In the rows, zero is written as 128.
The rows of T fall into a few groups, and each row is roughly a mix of its group's hidden directions.
T (138 x 10):
[[ 85 128 111 168 151 153 172  89 119 132]
 [106 207 137 131 113 130 140 133 161 140]
 [189 146 112  83 123 141 156 103 131 105]
 [122 168 136 112 133 122 200 124  92 127]
 [141 181 107 131 115 192 111 114 110 125]
 [170 121 151 120 192 122 156 123 105 154]
 [104 164 167 146 171 101 124  98 158 109]
 [125 169  97 147  94 131 106 137 188 137]
 [ 99 160 138 143 137 140  90 129 192 150]
 [172 122 156 136 173  87 101 131 162 124]
 [125 184 103 117 113 116 190 117 131 116]
 [110 159 111 175 147 137  67 140 146 125]
 [147 174 119 136 170 126  78 163 109 132]
 [109  80 161 135 155 145  93 124 152 172]
 [105  98  95  72 116 158 122 114  93 147]
 [141 150 165 119  77  78 143 118 111 103]
 [126 137 135 139 115 102 116  67  96  78]
 [146  81 140  81 131 142 156  89 106 105]
 [104 131 105 119 111 196 119 171 132 148]
 [136 201 112 162 137 143 115 146 118 157]
 [125  53 140 140 139 146 135 121 114 170]
 [ 89  78  96 118 104 169 123 134 112 102]
 [158  83 145  96  85 124 162 131 133  94]
 [129 130 149 149 113 157 179 123  66 128]
 [123 118 115  92 144 158 113 159  98 188]
 [120 107 123  99 143  96  73 171 116 100]
 [145 138 117 134 139 112 162  66 114  79]
 [131 140 153 102 119 170  78 106 168 149]
 [146  97 144 100  92 117  91 174 162 122]
 [108 141 104 147 125 142  87 169  87  86]
 [124 122 149 150 143  86 117  87  76  95]
 [168 139 184 130 141 150 126  99 109  87]
 [ 98 111 147 138 158 164 104 107 143  69]
 [110  80 132 139 135 130 104  99 169  77]
 [122 147 107 117 173 130 200 131 110 133]
 [129  68 148 113 160 148 149  91 107 107]
 [ 87 148  99 138 138 139 129 179  85 155]
 [182 129 135 101 140 121 178  85 137 119]
 [129 140 137 103 111 106  78 154 172 169]
 [124  95 141 160 133 136 103 166 191 133]
 [147  82  97 129 150 152 126  96  75 135]
 [158 118 141  82 117  82  88 163 126 115]
 [106 114 144 176 168 173 101 115 156 131]
 [137  56 133 128 158 139 132 108  88 115]
 [127 114 116  83 148  81 120 135 137 186]
 [135 148 125  77  91 145  81 139 115  93]
 [174 124 122  75 112 152  81 130 107 137]
 [106 145 149 137 128 118 182 101 100 179]
 [102 133  84 110 154 118 146  69 101 143]
 [131  91 147 109  89 106 185  97 139 137]
 [185 132 115  85 158 105 163 124 136 149]
 [145 116 172 155 147  73 111 129  94 105]
 [134 150 120 165 191 168  98 125 131 120]
 [164 109 160 131 174  77 134 105 150 125]
 [122 117  91  71  79 110 117 139 105 138]
 [100 147 100 145 147 166 117  80 109  88]
 [132 105 162 158 168 110 174  90 107 125]
 [158  83 100 131 134 109  77 146  99 102]
 [125 163 105 112 112 106 150 124 193  98]
 [119 122 138 107 104 135 128 132 187 188]
 [176  97 164 110 145  98 126  94 158 110]
 [132 133 102  49 114 116 129 123  96 125]
 [124  61 157 117 134 105 173 136 117 141]
 [ 67  85 136 131 111 153 117  89 114 137]
 [144  99 138 106 115 176  98 121 106  74]
 [151 140 105 130 144 121 124 208 150 121]
 [147  50 147 132 116 140 145 128 107 103]
 [ 85 143  98 121  82 142 103 112 174 139]
 [ 93 128  90  98  89 117 145 140 104 176]
 [ 90 142 136 170 181 123  86 136 145 120]
 [144 113 121  97 127 152  71 136 138  73]
 [136  91  78  88 111 157 142 146  95 140]
 [ 84 139 103 119  94 164 107  79 110 120]
 [128  94  98  94 120 108  63 126 152 126]
 [ 60 163 127 156 133 109 125 132 161 146]
 [115 186 161 101 162 128 102 103 139 105]
 [117 118 125 142 148 119 187  93 176 151]
 [118  74 151 187 134 140 125 107 144 104]
 [ 92 117 130 157 144 133  94 190 100 141]
 [124 101  90 149 169 136  94 151 176 123]
 [163 113  98 130  99 150  60 133 131 119]
 [138 132 165 127 131 159 145 117  62  93]
 [158 116 174 125 130  71 114 147 153 156]
 [131 160 132 155 113  96 110 182 155 166]
 [115 172 104 138 132 127  82 130 185 146]
 [115 117 118 131 138 187 173 149 158 160]
 [135  80 155 129 164  99 179 106 133 140]
 [135 127 113 102 140 170 107 174  77 148]
 [ 97 149 120 139  87  87 147 167 122 168]
 [ 89 182 122 114 107  80 154 138 131 141]
 [128 129 126 115 126 108  65 150 177 161]
 [156 157  77  89 127  90 113 147 154 124]
 [103 147  71 131 142 137 102 148  84  98]
 [150 107 167 139 153 162 140 144  67 119]
 [160 142 103 101 139 168 130 141  74  94]
 [129 116  83 139 136 171  88 173 154 133]
 [146 175  95 137  82 170 116 113 149 127]
 [118 140 135 110 145 159 101 101 143 198]
 [100 119 167 156  84 122 118 110 182 132]
 [ 86 109 101 132 134 106 194 120 113 148]
 [139 164 118 143 101 202 136 111 135 141]
 [196  86 143 159 103 135 125 139 118 130]
 [157 131  95  78 152 137 148 149 139 178]
 [115 132  96 110 134 196 126 146  83 131]
 [136 120  87 125 138 121  76 129 138 188]
 [141 155 155 180 156  90 131 133 171 127]
 [142 117 135 169  92  76 113 150 164 107]
 [139 126 116 164 115 165 159 114  77  88]
 [125 119 121 134 149 136  57 144 153  84]
 [ 81 130 103 169 161 172 150 129 111 140]
 [191 134 166 113 104 106 119 144 155 103]
 [154 128 159 159 138  88 145 139 176 167]
 [129 191  97 105 113 105 122 129 173 138]
 [121 105 112 140 125 154  87 113 185 168]
 [ 93 149  97 102  90 116 101 123  90  93]
 [168  78 159 116 169 139 129 102 151 111]
 [146 147 106 115 122  80  92 160 135  79]
 [122  65 140 141 142 124 183 119 114 103]
 [126 147 124 121  54 136 128 166 144 157]
 [ 88 124 141 180 109 165 116 147 116  89]
 [183 158 164 126 149 141 168 122  98 121]
 [121 156 123 131 109  70  97 151 170 104]
 [142  77 143 136 132 158  76 130  99 158]
 [139  94 151  99  87  93 175 129 136 154]
 [ 70 156 125 108 143 119  80 116 161 125]
 [ 76 172  97 171 101 136 129 138 127 141]
 [195 132 145  87 132  97 124 150 141 145]
 [127 116 124 131  71 151 113 138 102 187]
 [157  88 120  73 105 120 112 119 163 156]
 [139  72 150 135 166 154 162 146 144 156]
 [136  68 101 123  74 108 107 138 124 141]
 [147 114 138 115 134 132  72 125 152  66]
 [115 108 128 161 116 171 161  99 173  98]
 [114 108 178 152 115 145 182 133 113  94]
 [181 134 162 140 137 100 116 144 177 153]
 [115 145 162 147 181 155 145  88 122 160]
 [152 170 116  79 144 116  82 122  95 125]
 [105 125 104 175 170 102 159 158 154 120]]
Each list below has two rows that fit no group; the rest each fit one group, if only roughly. Name those rows in the order they come.
  * z618: [117  86 176 110 153 170 137  93 142 120]
  * z651: [119 169 137 129 150  79  95 122 173 151]
  * z424: [113 118 151 135 167 147  93 119 106 190]
  * z507: [130 133 110 172 100 139  88 170 148 167]
  * z872: [102 163 170 163 148  96 161  97 137 126]
  * z195: [109 129 102 151 170 111 114 166 136  72]
  * z987: [149 126 120 150 156 176 175  89 153 124]
  * z93: [136 172 170 131  76 139 121 154 139 158]
  * z941: [145 128 145 164 123 152 114 177 126  70]
  * z760: [144 114 120 110 166 166 144 121 127  62]
	z195 z987
  * z82: [150 124 111 141 190  85 144 144  94 117]
  * z990: [129 128 173 169 107 119  94 158 126  81]
  * z350: [111 168 139 142 144 125  93 130 187  93]
  * z814: [ 83 145 115 185  94 128 120 143 161 138]
  * z780: [ 96 165 116 171 116  70 140 114 138 136]
  * z156: [116  73 169 166 116 148 136 139 149 160]
  * z77: [ 93 119 131 174 125 156 175 122 160 158]
  * z357: [156 128 135  87 106 138 172 115  76 107]
  * z861: [129  79 120 114 134 142 189  88 138 141]
  * z920: [ 83 164 146 148 116  74 107 148 128 151]
  * z346: [156 111  96  77 143 110 114 144 177 110]
	z920 z346
  * z807: [122 115 159 144 174 150 147  89 165 161]
  * z816: [125 104 165 159 140 128 154 170 175 155]
  * z999: [ 84 125 147 169 107 157 137 127 184 136]
  * z995: [108 129 137 138  89 139 132 131 204 150]
  * z796: [ 71  99 152 155 143 148 129 120  99 168]
  * z553: [185 118 154  96 161 116 109  95 125 101]
  * z144: [ 99 189 160 113 141 112 161 104 104 128]
  * z958: [ 92 164 150  97  71 102 126 114 113 123]
  * z700: [115 167 156 126 103 154  87  74 132 117]
  * z675: [152  82 141  96 119  96  93 137 155  90]
  * z763: [178 128 141  71 128 110 109 128 112 168]
  * z310: [149 146 132 110  63 168 154 109 151 127]
	z807 z700
  * z381: [125 148 115 110  82 141 171 155  90 164]
  * z62: [186 173 143 132 147 118  86 107 133 119]
  * z789: [ 94 125 120 160 124 122  95 198 142 128]
  * z811: [129  65 162 116 117 151 111 134 140 174]
  * z167: [124 104 157 172  95 184 115 131 111 109]
  * z543: [112 200 123  95 101 143 151 145 138 135]
  * z289: [135  95 125 148 154 141 129 119  51 138]
  * z927: [168 191 125 151 155 153 107 107 122 129]
  * z121: [104 132  87 140 153 157 119 193 112 134]
  * z608: [167 119 142 106 164 102  86 103 133  86]
  * z829: [112  77 100 122 100 123  71 138 145 109]
  * z328: [136 179 133  99 131 157  99 116 108 180]
  * z395: [134 137 101 109 126 144 170 105 190 157]
  * z199: [109 164  97 145 173 136 115  89  91 110]
  * z149: [110 144 183 176 157  87 122 127 132 127]
	z543 z149
  * z940: [166 117 178 142 120 124 168 130 178 123]
  * z193: [170  90 144 112 186 109 122 122  97 136]
  * z389: [103  94 152  82 107 102  81 148 143 135]
  * z855: [105 139  91 192 145 113 106 143 159 115]
  * z802: [163  98 184 124 139 132 137  94  85 129]
  * z727: [147 155 142 165 163  95 141  75 152 126]
  * z596: [117 152 108 101  64 163 120 110 105 107]
  * z859: [151 112 140  72  96 113 103  89  97 126]
  * z981: [ 91 116 135 187 104 102 115 136 172 122]
  * z313: [135 122 132 173 195 116  99 132 155 116]
	z193 z389
  * z255: [133 123 102 117 147  79  70 153 156 123]
  * z950: [192 116 142  92 143 155 168 135 119 126]
  * z400: [141  94 102 123 135 149 184  86  96 123]
  * z348: [116 153 142 148 138  86 167 155  74 127]
  * z367: [116 170 109 126 107 111 100 188 105 151]
  * z435: [100  94 152 163  88 137  95 130 168 147]
  * z665: [132 193 154 116 103 150 146 106 142  92]
  * z174: [134 125 161  77 112 120 146 121 186 102]
  * z668: [122 159 115 107 116  77 174 131 115 171]
  * z577: [116 152 123 135 178  63 112 116 114 110]
  * z481: [168 146  80  91 154 146 167 120 112 118]
  * z647: [160 139 122 156  91 145 145  89 171  95]
  * z697: [138  90  70 126 141 104 170 112 102 119]
	z435 z647
  * z60: [107 134 140 169 163 129  67 151 117 152]
  * z800: [106 150 175 150 134 140 126 104 133  65]
  * z967: [134 119 136  72 146 107  94 113 182 137]
  * z781: [ 97 142 109  95 105  82 111 159  84 118]
  * z766: [148 123 131 145 161  94 121 154 131 197]
  * z480: [142 117 120 126 150  83 128 158  68  95]
  * z497: [140 166 143 151 134  90 135 167 130 184]
  * z469: [ 93 128  98 125 134 155  76 143 109  81]
  * z78: [146 124 131 142 157 170 141  62 144 105]
  * z463: [ 94 153 117  60 152 127 129 148 109 153]
	z766 z463
  * z714: [ 92 157 120 123 156 127 141 103 182 169]
  * z694: [158 127 149 152 141 136 124 168  80  79]
  * z205: [152  95 112  89 157 175 130 119  97  99]
  * z587: [101 107 105 112 106 142  92 126 167 183]
  * z437: [135 163 112 136 117 157 177  89  94 101]
  * z736: [111 120 122 125 113  57  95 122 164 110]
  * z434: [151 170 128 131 155  83 159 131  97 166]
  * z459: [125 157  68 108 111 169 124 158 148 110]
  * z653: [150  81 150 124 158 169 107 148 170 123]
  * z489: [129 141  90 113 128  65 104 166 151 137]
  * z122: [163 142 134 119 137 116  74 188 141 135]
  * z704: [129 174 128 108 109  79 131 106 179 119]
  * z290: [102 117 117 149 115 161 162  65 141 105]
	z587 z704
  * z419: [167 143 193 133 101 107 123  96 113 124]
  * z886: [121 132 116 124 107 181 128 184 116 168]
  * z34: [127 124 131  98 129 156 162  63 113 162]
  * z67: [142 133 149 146 109 113 135  72 121  68]
  * z652: [ 97  91 112 131 152 134  61 142 104 122]
  * z292: [ 79 112 136 129  87 149 107 126 166 169]
  * z141: [ 98 152 127  97 151 131 136 118 122  55]
  * z868: [ 99 181  86 132  86 118 121  96 133 138]
  * z953: [133  86 146 145 188  88 147 141 143 140]
  * z68: [153 123 182 113  73 152 115 111 152 129]
  * z535: [150 195 136 148  90 111 117 105 151 136]
  * z922: [102 196 157 154 125 115 144 138 143  98]
  * z691: [ 91 189 130  91 135 120 128 110 117 166]
	z652 z868
  * z453: [119 182 140 126 141 104  69 149 151 142]
  * z726: [120 170  90 145  97 142 147  99  88  98]
  * z9: [111 169  95 136 173  83 102 143 127 110]
  * z254: [101 110 108 123 175  79 131 137 156 167]
  * z238: [133 120 114 117  89 107 162  71  90 110]
  * z527: [112 106 106 169 132 108  77 155 155 161]
  * z517: [103 123 118 113  47 132 146 151 129 137]
  * z61: [167 189 133 130 127 106  82 128 150 123]
  * z980: [114  80 162 128 157 148 129 103 110 179]
  * z636: [106 128 175 112 126 148 138  75  91 100]
	z726 z238
  * z104: [124 100 155 137 124 107  73 119 124  70]
  * z123: [135 114 167 127 124 145 169  60 127 135]
  * z13: [104 129 161 146 163 117 146  91 186 122]
  * z639: [156 128 125 145 164 118 169  91  95  84]
  * z504: [ 70  93 112 117  94 120 170 131 106 131]
  * z421: [126  62 119 147 149 110  98 141 170 127]
  * z293: [148  87  81  92 106 149 117 144 113  91]
  * z319: [123 185 116 112 150  74 128 159 118 113]
  * z409: [109 136 142 107  73  90  80 110 130 144]
  * z828: [176 123 114 131  87  78 118 160 152 130]
  * z214: [140 131 153 136 125 107 137 151  48 142]
  * z499: [131 119 115 124 142 215 116 124 117 121]
	z104 z13
  * z952: [ 66 138  92  91 128 154 156 133 112 137]
  * z264: [112 195 176 147 110 112 114 123 127 144]
  * z731: [ 82  91 146 137 162 127 139  80 130  98]
  * z146: [146 123  94  81 173 157 134 146 115  92]
  * z764: [ 97  82 114 110 131 182 151 109 104 110]
  * z660: [116 117  56 134 139 134 103 170 117 110]
  * z132: [117 107 100 175 123 108 101 163 133 178]
  * z386: [116 139 159 141  98 158 185 117 105 165]
  * z590: [103 136 137 106  84 139  60 142 134 148]
  * z10: [103 102 120 140 124 150  78 180 159 112]
  * z334: [102 104  65 109 118 148 109 152 100 103]
  * z321: [120 156 163  97 142 157 149  83  84 131]
  * z92: [134 126 147 158 134 134  66 165  87 117]
	z660 z334
  * z225: [118 122  83 130 172 100 148 116 101 177]
  * z259: [152 128 130 140 194 158 131  85 115 110]
  * z117: [121 182 136 155 132 108  96 123 184 126]
  * z883: [145 100 192 146 141 125 160  96 103 141]
  * z442: [ 63 149 118 121 139 142  73 145 131 130]
  * z412: [ 92 141  99 176 150  91 104 142 113  97]
  * z176: [143 133 134 128 122  83  70 115 162  90]
  * z32: [119  57 106 159 141 133 147 113 160 115]
  * z971: [117 155 122 124 132 173 101  96 179 163]
  * z69: [141  66 132 137 112 179 122 110 110 154]
  * z625: [ 93 143  66 135 139 142 147 150 170 138]
  * z45: [171  87 133 151 138  85 175 128 124 113]
  * z515: [107 138 144 198 117 162 126 139  94 140]
  * z50: [152 145 122 123 109 120  88 198 147 113]
  * z163: [117 140 133 147  79 125 114  91 173  85]
	z117 z442
